In the data rows, 128 means zero.
Here are some points:
[134, 144, 119, 080, 135, 147, 135, 127]
[134, 059, 171, 026, 086, 054, 154, 122]
[126, 136, 087, 142, 116, 189, 142, 128]
[103, 090, 186, 043, 119, 077, 163, 149]
[127, 140, 174, 099, 135, 068, 113, 143]
[154, 115, 149, 081, 101, 065, 110, 117]
[134, 143, 112, 080, 129, 156, 136, 128]
[103, 165, 134, 224, 175, 142, 151, 135]
[159, 125, 107, 071, 107, 160, 114, 129]
[131, 138, 107, 078, 125, 159, 138, 126]
[115, 158, 116, 194, 142, 139, 106, 129]
[127, 148, 102, 178, 138, 159, 097, 124]
[125, 141, 157, 247, 157, 084, 098, 117]
[143, 096, 090, 105, 083, 184, 145, 132]
[120, 124, 098, 176, 114, 147, 123, 125]
[136, 146, 129, 104, 141, 133, 119, 124]
[130, 147, 143, 243, 160, 115, 099, 123]
[128, 112, 144, 067, 127, 112, 157, 126]
[120, 115, 095, 116, 109, 180, 168, 130]
[101, 161, 132, 223, 174, 137, 152, 134]
[125, 116, 167, 150, 135, 073, 088, 127]
Then 13 other points, each followed by its number:
[106, 085, 164, 035, 116, 086, 186, 128] 0
[127, 141, 126, 080, 124, 156, 124, 155] 1
[146, 090, 122, 033, 087, 141, 153, 129] 2
[121, 144, 145, 155, 151, 101, 093, 120] 3
[106, 158, 092, 202, 150, 193, 170, 139] 4
[153, 126, 086, 139, 106, 194, 112, 133] 5
[105, 105, 135, 159, 129, 097, 188, 126] 6
[146, 114, 123, 181, 111, 116, 090, 124] 7
[131, 139, 116, 084, 132, 146, 134, 126] 8
[128, 120, 129, 088, 127, 126, 139, 126] 9
[151, 119, 150, 084, 116, 091, 105, 123] 10
[159, 120, 129, 096, 118, 136, 101, 129] 11
[100, 087, 159, 098, 131, 086, 143, 124] 12
Which of these numbered points is nearest to each point below, ignoring the 2 directions in which the first points spread most? Its number follows each.
[144, 131, 118, 172, 123, 141, 070, 121] > 5
[160, 129, 139, 101, 127, 125, 091, 127] > 11
[132, 148, 131, 086, 133, 155, 121, 155] > 1
[124, 133, 104, 181, 124, 144, 116, 125] > 2
[129, 147, 101, 153, 132, 178, 134, 129] > 9
[127, 142, 171, 097, 133, 067, 109, 144] > 1
[124, 145, 103, 142, 139, 170, 101, 125] > 3
